One vector is turned by the same rotation once a tick. Each row is the vector after some number of ticks, and that number follows the row.
The counts run from 0 to 269.
[-2.45  1.07  0.77 -0.03  2.76 -1.52  0.35 -1.05  1.13 -0.34  1.47  2.17
  2.74 -1.30  2.01 -2.15 -1.48 -2.52  1.22  1.30  5.12  1.00  2.46  1.16
  1.70  1.78  0.96  1.79 -0.09  3.11  0.76 -1.60  3.62 -0.78  0.76  0.34
 -2.17  0.66 -1.76  1.78  0.07 -0.13  1.32 -2.66  0.63  0.69 -2.40 -1.22
 -1.22  1.69]
223
[-2.27 -0.02  0.73  0.19  1.73  1.51  1.56 -0.53  1.76 -0.66 -1.03  3.05
 -0.34 -0.58 -0.54 -0.31 -0.72  0.08 -1.92  2.33  5.43 -0.96  0.50  1.11
 -2.98  2.79  1.86  3.36  0.39 -0.74  2.20  1.18 -0.40  1.16  1.94 -0.29
 -0.30 -1.73 -0.57  1.34  0.52 -1.49  1.38 -1.85  0.56  3.31 -2.27  1.23
 -0.39  2.43]
40
[-2.85 -0.92  1.73 -0.37  2.37 -1.73  1.18 -2.91  0.65  0.07  1.92  2.93
  1.77  1.46  0.75 -2.58 -0.09  0.19  2.43  0.71  3.72  0.69  0.78  2.44
 -0.08  1.19 -0.09  4.98  1.11  1.80  1.46 -3.00  0.93 -1.68 -2.32 -0.92
 -0.12 -0.34 -2.83  0.68 -0.43  0.38 -0.99 -1.12 -0.27  0.51 -0.95  1.48
 -1.81  0.15]
27
[-2.59 -0.26 -0.02  0.33  3.81  0.14  0.03 -3.51  1.25  2.60  0.65  3.09
  0.40  1.08 -0.72 -2.40  1.18 -2.22  2.97  1.15  1.26 -0.81  0.30 -0.34
 -0.88  2.05  1.01  1.20  1.73 -0.02  1.34  0.07 -1.41 -0.47  1.46  1.99
 -2.53 -0.62 -0.23  3.67  1.29  0.30  0.78 -0.03  0.24  1.42 -2.30  0.77
 -3.38  3.18]
140
[-3.87 -0.14  0.65 -0.54  2.06 -0.98  0.25 -2.57  1.97  0.95 -0.04  4.70
  0.07 -0.17 -1.54 -2.60 -0.22 -1.72  1.78  0.48  6.77 -0.42  2.48  1.45
 -0.17  3.31  1.24 -0.10 -0.07 -0.46  0.24 -0.13 -0.77 -0.70 -1.31 -0.15
 -0.07 -0.30 -1.43 -0.15  0.72 -1.26 -0.54 -1.07  0.61  2.33 -0.84  1.12
 -1.35  1.72]
31
[-2.24  2.30 -0.02 -0.60  2.18 -0.25  1.47 -1.81  0.63 -0.19  1.23  2.76
  2.51  0.62  1.93 -0.86 -1.36 -0.27 -0.74  2.11  3.27 -0.13  1.36 -0.09
 -2.21  2.75  0.59  2.73  1.33  1.59  2.86 -0.64  1.17  0.28  3.14 -0.21
 -2.41  1.67 -0.38  2.39 -0.62 -1.40  1.83 -1.98 -0.16  1.14 -3.09  0.33
 -1.32  0.81]
116
[-2.24  0.08 -0.28  0.99  3.96 -0.61  1.29 -2.59  0.44  2.83  3.42  1.94
  0.99  0.05 -0.72 -3.45  1.84 -0.39  1.11  1.75  2.63  0.38  0.25  1.13
  1.95  3.29  1.65  0.47 -0.93  1.57  0.15 -0.66 -1.40  0.78 -2.21  0.72
 -1.90  1.55 -1.43  0.89  0.81  1.20 -0.10 -1.37 -1.05  3.28 -1.46  2.03
 -1.70  1.05]
200
[-3.22  0.43 -0.21  2.27  3.08  0.85 -0.04 -4.15  1.54  0.32  1.16  0.12
  2.99 -0.50  1.71 -2.31  0.28 -1.47  0.62  0.92  1.62  0.62 -1.19  1.81
  1.18  3.37 -0.25  1.35  0.18  0.17  0.83 -0.33  1.39  0.83  2.22  2.40
 -2.56  1.35 -1.38  3.74  1.17 -1.35 -0.33 -0.82 -0.13  2.35 -2.09  0.46
 -2.97  1.83]
112
[-1.10 -0.62 -0.53 -2.20  1.70  0.51  1.12 -2.45  0.52 -1.92  2.96  2.27
  1.50  0.26 -0.18 -2.52 -0.74 -1.61  1.00  2.67  4.75 -2.07  0.84  1.76
 -0.16  3.02 -1.33  1.97 -1.05  0.61  1.82 -1.72  1.00 -3.28  0.15 -0.67
 -1.07  1.02 -3.71  0.63  0.32 -0.37  1.95 -3.79 -0.35  2.24  0.11  0.71
 -0.80  0.22]
87
[-0.82 -0.27  1.98  1.10  3.76  0.60  1.46 -1.56  0.31  1.88  1.65  2.89
  0.00  1.95 -1.74 -2.62  0.98  0.47  1.36  2.31  0.16 -0.27 -0.94  1.67
 -0.36  3.32  2.12  3.19 -0.82  1.46 -0.15 -2.34 -0.84 -1.04 -1.29 -0.13
 -0.25  0.10 -2.10  1.59  0.49 -0.48 -1.10 -2.93 -0.18  4.66 -0.65  2.10
  0.00  1.21]
122
[-1.17 -0.56  2.11 -0.75  5.17 -0.38  0.53 -1.85  1.00  1.85  0.53  3.32
 -0.31 -1.07 -0.90 -0.17  0.90 -1.81  0.79  1.31  4.54 -0.35  1.54 -0.66
 -1.45  2.11  2.49  3.73  1.90 -0.41  2.53 -1.03 -1.74 -0.96  0.01  0.40
 -0.74 -2.22 -0.58  0.35 -0.98  0.56  1.92  0.79  0.52  1.67 -3.59  0.70
 -0.08  1.67]
235
[-2.17 -1.70  1.63 -1.52  1.65 -1.77  0.54 -3.05  0.48  0.24  2.37  2.72
  0.95 -1.59 -0.16 -1.37 -1.02 -0.65  0.96  0.98  4.82 -0.21 -0.43  2.46
  1.33  3.07 -0.22  3.82  1.51 -1.31  2.67 -2.25  0.89 -1.64 -1.83  0.30
  0.75  1.77 -4.01  0.16  0.03  1.74  1.20 -0.03 -0.55  1.90 -0.97  1.42
 -0.26 -0.86]
106
[-2.19 -0.51 -1.14  0.90  4.21  1.53  1.20 -2.15  1.15  1.35  1.88  2.87
 -0.29  1.94 -1.20 -3.73  1.90  0.39  0.69  2.60  1.71 -0.85 -1.03  2.25
 -2.54  2.08  1.81  3.32 -0.18 -0.20  0.01  1.09 -2.42 -0.13 -2.08 -0.15
 -1.55  0.08 -1.37  1.71  2.09 -1.03 -0.57 -2.67 -0.29  2.46 -0.23  1.98
 -2.52  2.65]
63
[-2.74  0.06 -0.01  3.40  4.86  0.74 -1.61 -1.55  2.95 -0.13 -0.94  0.17
  1.84 -1.07 -0.99 -1.33 -1.14 -1.24  0.75  0.57  2.62  0.66 -3.02  1.79
 -1.36  3.07  2.43  3.99 -0.68 -1.23 -0.29 -1.61  0.16  0.49 -0.05  2.50
 -0.33  0.09 -1.39  1.74  1.61 -1.59 -0.69  0.17  1.27  2.38 -2.63  1.18
 -1.40  1.04]
131
[-3.18  2.23 -0.72  0.47  4.88  1.46 -0.83 -1.31  2.00 -0.68 -0.51  1.95
  1.43 -0.40  0.31 -0.71  0.11 -1.52  0.62  1.64  5.61 -0.91 -0.22 -0.05
 -2.33  3.04  1.51  1.26  0.11  0.99  0.56  0.61  0.00  0.79  0.96 -0.05
 -1.41 -0.05  0.43  0.79  0.74 -2.14  0.58 -1.92  0.62  2.23 -3.30 -0.09
 -1.11  2.00]
226
[-0.30 -0.02 -0.32 -2.05  3.28  1.23  1.52 -1.50  0.84 -0.90  1.22  3.37
  0.15  1.25 -0.28 -0.79 -0.25 -0.40 -0.08  3.44  4.24 -1.41  1.21  0.15
 -3.77  2.22  0.23  3.61  0.85  0.87  2.46  0.12  0.48 -1.65  0.67 -1.27
 -0.78  0.10 -1.95  1.39  0.30 -1.38  2.10 -3.69 -0.22  1.54 -1.11  0.82
 -1.06  0.85]
253
[-2.40 -0.68  1.27 -0.58  2.13 -1.31  3.10 -0.46  0.82  1.90  2.93  2.57
  0.71 -3.09  1.20 -1.13 -0.52 -1.20 -1.41  1.76  4.95  0.89  2.21  2.14
  2.00  3.58  2.66  1.51  0.21  0.48  2.32 -0.45  0.44 -0.29 -0.85  0.53
 -0.91  0.60 -0.81 -0.07 -0.08  0.99  2.67 -2.23 -0.17  3.05 -1.68 -0.08
  1.83  0.28]
204
[-1.29 -2.47 -0.91  0.83  1.05  1.23  2.10 -1.00  0.85 -0.11  1.18  1.85
  2.51 -1.71 -0.11 -1.66 -2.08  0.52 -2.39  0.86  1.73  1.51 -1.61  4.24
 -0.81  1.39  1.06  5.60  0.86 -1.88  2.95 -0.25  0.42 -1.07 -0.40  1.46
 -0.74  0.07 -1.76  1.14  2.49 -1.24  0.63 -1.91  0.51  1.68  0.15  1.08
 -0.51  0.25]
75
[-2.56  0.79  0.72 -1.18  3.58 -2.09 -0.48 -3.31  2.17  1.02  1.25  4.23
  1.08 -0.08  0.19 -1.52 -0.18 -1.76  1.88  1.10  5.68 -0.45  2.66  0.01
 -0.61  3.02  1.20  0.23  1.60  0.49  1.30 -1.08  0.08 -1.36 -0.82 -0.16
 -1.87  0.43 -1.39  0.39  0.17 -0.74  1.58  0.17  0.38  0.40 -2.71  0.35
 -0.74  1.04]
30
[-2.49 -1.86  2.16  1.45  2.73 -0.59  2.25 -2.61  1.87  2.27  0.74  1.55
  2.10 -0.28 -0.18 -0.65  2.71 -1.84 -0.25  0.73  1.61  0.78  0.98  0.72
 -0.30  3.60  2.24  2.59  1.20 -1.14  0.67 -1.59 -2.48 -0.21 -0.97  1.61
 -3.51 -1.78  0.18  0.67  0.86 -0.68 -0.21  1.80 -1.74  3.33 -2.02  1.63
  1.07  0.55]
101
[-2.35 -0.61  1.12  1.13  2.74 -2.10  1.68 -1.96  0.16  1.23  1.77  1.96
  2.58  1.36  1.54 -2.86  0.40 -0.61  1.81  0.53  1.31  1.70  0.23  1.56
  0.82  1.15  0.86  4.32  1.65  2.08  0.91 -3.71  1.41 -1.42 -0.43  1.63
 -2.24 -0.16 -2.29  2.55  0.28  0.65 -1.05  0.07 -1.14  0.97 -2.50  0.50
 -0.94  0.92]
26
[-1.89  0.33  1.13 -2.55  4.87 -0.66  2.31 -0.71  1.14  0.89  2.77  1.27
  1.67 -1.02  2.46  0.01  1.31 -1.22 -1.36  3.30  3.66  2.16  0.47  0.46
 -0.71  1.94  1.59  4.71  2.14  0.55  2.85 -1.10 -0.13 -0.02 -0.01  0.25
 -2.39  1.18 -0.66 -0.95 -1.97 -0.74  1.43 -0.93 -0.38  1.74 -2.84  0.84
  2.24  1.39]
97
[-1.32  1.54 -0.37 -2.24  3.10  0.68 -0.12 -2.68  1.36 -1.54  2.63  0.31
  2.17 -0.65  0.21 -1.02  0.61 -2.98  0.70  2.91  5.18 -2.03  1.00  0.36
 -0.58  3.77 -0.30  0.60 -0.54  0.75  1.50 -0.72  0.43 -1.31  0.43 -0.53
 -2.68  1.52 -3.20  1.42  0.50 -1.41  2.43 -2.27 -0.01  1.90 -1.52 -0.02
 -0.13  0.49]
88
[-2.00 -2.61  2.22  0.12  3.81  0.23  1.39 -1.82  1.40  1.61 -0.11  4.91
 -0.67 -1.04 -2.50 -1.18  0.45 -1.63  0.62  0.59  3.61 -1.28  1.12  0.86
 -1.86  2.38  2.45  2.59  1.61 -0.99  1.89 -0.57 -2.76 -1.62 -1.42  0.15
  0.25 -2.12 -1.63 -0.46  0.57 -0.08  0.66  0.88  0.67  2.78 -1.90  2.62
  0.13  1.54]
236
[-2.63 -0.44  0.29 -1.75  2.94 -0.60 -1.04 -1.50  0.33  0.12  1.18  3.58
  1.57 -3.25  1.60 -0.88 -2.02 -1.73  0.82  0.02  3.65  2.43  1.38  1.23
  0.41  0.48  1.05  3.73  0.78 -0.30  3.64 -0.43  1.37 -2.22 -0.29  1.24
 -0.29  1.13 -1.61  0.93  1.31  0.20  1.03 -0.46  1.64 -0.09 -3.03 -0.88
 -1.32  1.46]
243
[-2.49 -0.36 -0.43  0.64  2.64  0.17  2.41 -0.49  0.91  1.02  3.76  0.85
  2.25 -0.94  1.17 -3.45  0.96 -0.06 -2.06  2.19  1.88  2.20 -0.06  3.47
  1.45  2.10  2.08  3.43 -1.43  1.23  0.60  0.00  0.82  0.56 -2.32  0.54
 -1.41  1.53 -1.10  0.72  0.89 -1.49 -0.07 -2.19 -0.70  3.74 -0.07  0.26
  0.36  1.17]
94
[-2.30 -0.07 -2.45  1.74  3.06  1.68  1.83 -2.11  1.43  0.16  2.07  0.04
  2.70 -0.09  1.32 -2.01  0.35 -1.24 -0.69  1.92  1.20  0.73 -1.62  2.14
 -0.99  1.27  1.59  2.78  0.39 -0.20  1.36  1.34  0.10  1.08  1.35  2.18
 -4.11  0.49 -0.66  3.40  2.60 -0.52  2.25 -2.03 -0.03  2.04 -1.48  0.16
 -2.47  2.52]
171
[-2.11  0.61 -1.86  1.33  3.58  1.10  0.49 -2.10  1.40 -0.70  1.34 -0.13
  3.60 -1.15 -0.57 -1.61  0.41 -0.25 -1.61  2.82  1.89 -0.50 -0.64  1.51
 -0.32  4.22  2.34  0.59 -0.91  0.34 -0.18  0.03 -0.08 -0.04 -0.59  2.02
 -3.77  0.53 -0.41  1.02  2.72 -2.96  0.78 -0.94 -0.91  3.91 -1.91  0.66
 -0.19  0.74]
92
[-2.17  0.05 -1.33  1.23  2.96  0.85 -0.53 -3.12  2.33 -1.26  1.07  0.14
  2.66  0.34  1.17 -2.82  0.35 -1.32  0.02  1.38  0.44  0.95 -3.27  2.88
 -0.99  2.77 -0.69  3.83 -0.17 -1.18  0.16 -2.07  0.42 -0.98  0.12  1.30
 -1.78  0.60 -1.21  1.97  2.02 -2.61 -1.31 -0.73  0.06  2.25 -1.07  1.05
 -0.62  0.77]
190
[-0.80 -1.91  1.03  3.00  3.56 -0.05 -0.48 -2.92  0.74  1.71 -0.90  2.11
  1.69 -1.27 -2.15 -1.46 -1.06 -1.67  0.63  1.09  1.23 -0.81  0.47  1.36
 -0.12  2.25  2.53  3.38  0.70 -0.89  1.13 -1.02 -0.44 -1.59 -0.26  1.78
 -1.55 -2.53 -1.96  2.03  3.12 -0.34  1.56  0.39  0.39  2.87 -2.56  0.94
 -2.15  1.07]
238
[-1.97 -0.56 -0.39  0.45  3.06  1.52 -0.32 -1.44  2.94 -1.50 -1.10  0.03
  1.30 -2.11 -0.06 -0.01  0.09 -2.08 -1.19  0.71  4.58 -0.21 -0.86  1.72
 -1.65  2.56  0.17  3.68  0.31 -2.62  1.58 -0.27 -0.76 -0.92 -0.59  1.54
 -1.95 -2.40 -0.75 -0.17  1.88 -3.23  0.27 -0.41  1.28  2.61 -0.72  0.92
  0.87  1.07]
265
[-3.27  1.16 -0.20 -1.12  3.75 -0.02  0.18 -3.13  3.06  0.45  0.68  1.28
  1.29 -0.63  1.69 -1.20  2.19 -3.08  0.99  0.41  4.33  1.05 -1.18  0.31
 -0.45  1.84 -0.56  2.28  2.26 -1.44  1.29 -0.21 -0.59  0.01  1.18  1.83
 -3.54  0.22 -0.28  1.46  0.30 -1.32 -0.61  0.99  0.71  0.57 -2.23  0.77
 -0.37  2.17]
2
[-3.02 -1.00  0.52 -2.38  2.00  1.52  0.74 -2.55  1.64 -1.02 -0.08  1.98
  0.80 -0.20  1.28 -1.44  0.20 -1.26 -0.68  0.74  3.84  0.01 -1.80  1.59
 -1.84  2.37 -2.25  4.57  0.79 -3.28  3.53  0.25 -0.92 -2.62  0.73 -0.46
 -0.58 -1.12 -2.44  0.83 -0.10 -2.00 -0.74 -0.95  1.24  1.52 -1.02  0.95
 -0.40  1.54]
79
[-3.89 -0.73  1.18  1.76  3.97  0.40 -0.92 -1.28  2.38  0.34 -1.00  1.26
  1.10 -1.88 -1.09 -2.82 -0.06 -1.27  0.88 -0.05  3.64  2.14 -1.37  2.05
 -0.09  2.73  1.73  3.38 -0.84 -0.54 -0.25 -1.13 -0.45 -0.88 -2.43  1.11
  0.71 -2.02 -0.86  0.03  1.23 -1.84 -1.68 -0.74  1.83  3.57 -1.05  1.15
  0.18  1.56]
130
[-1.93  1.54 -0.57 -2.11  4.72 -0.52 -0.87 -2.52  1.39  0.68  2.49  2.64
  1.17 -1.56  0.79 -1.22  1.14 -2.77  0.85  1.50  5.10  0.70  1.69 -0.80
  0.63  3.99  0.45 -0.31 -0.94 -0.14  0.72 -0.38 -0.98 -1.31  0.10  0.39
 -3.00  1.30 -1.30  0.11  0.62 -1.36  1.58 -0.98  0.49  2.01 -2.33  0.48
 -0.04  1.76]
89
[-2.89  0.53 -0.60 -1.77  1.63 -0.44  2.25 -1.75  1.41  0.04  3.36  2.92
  1.54  1.63  1.97 -2.31 -0.45  1.34 -0.21  2.26  3.78  0.93  0.09  3.10
 -1.97  2.19 -1.38  4.66  1.69  0.41  1.46 -1.35  0.93 -1.80 -1.00 -0.69
 -1.32  2.63 -1.64  1.22 -0.26 -1.42 -0.62 -1.50 -0.80  0.85  0.11  1.06
 -1.11  0.34]
193
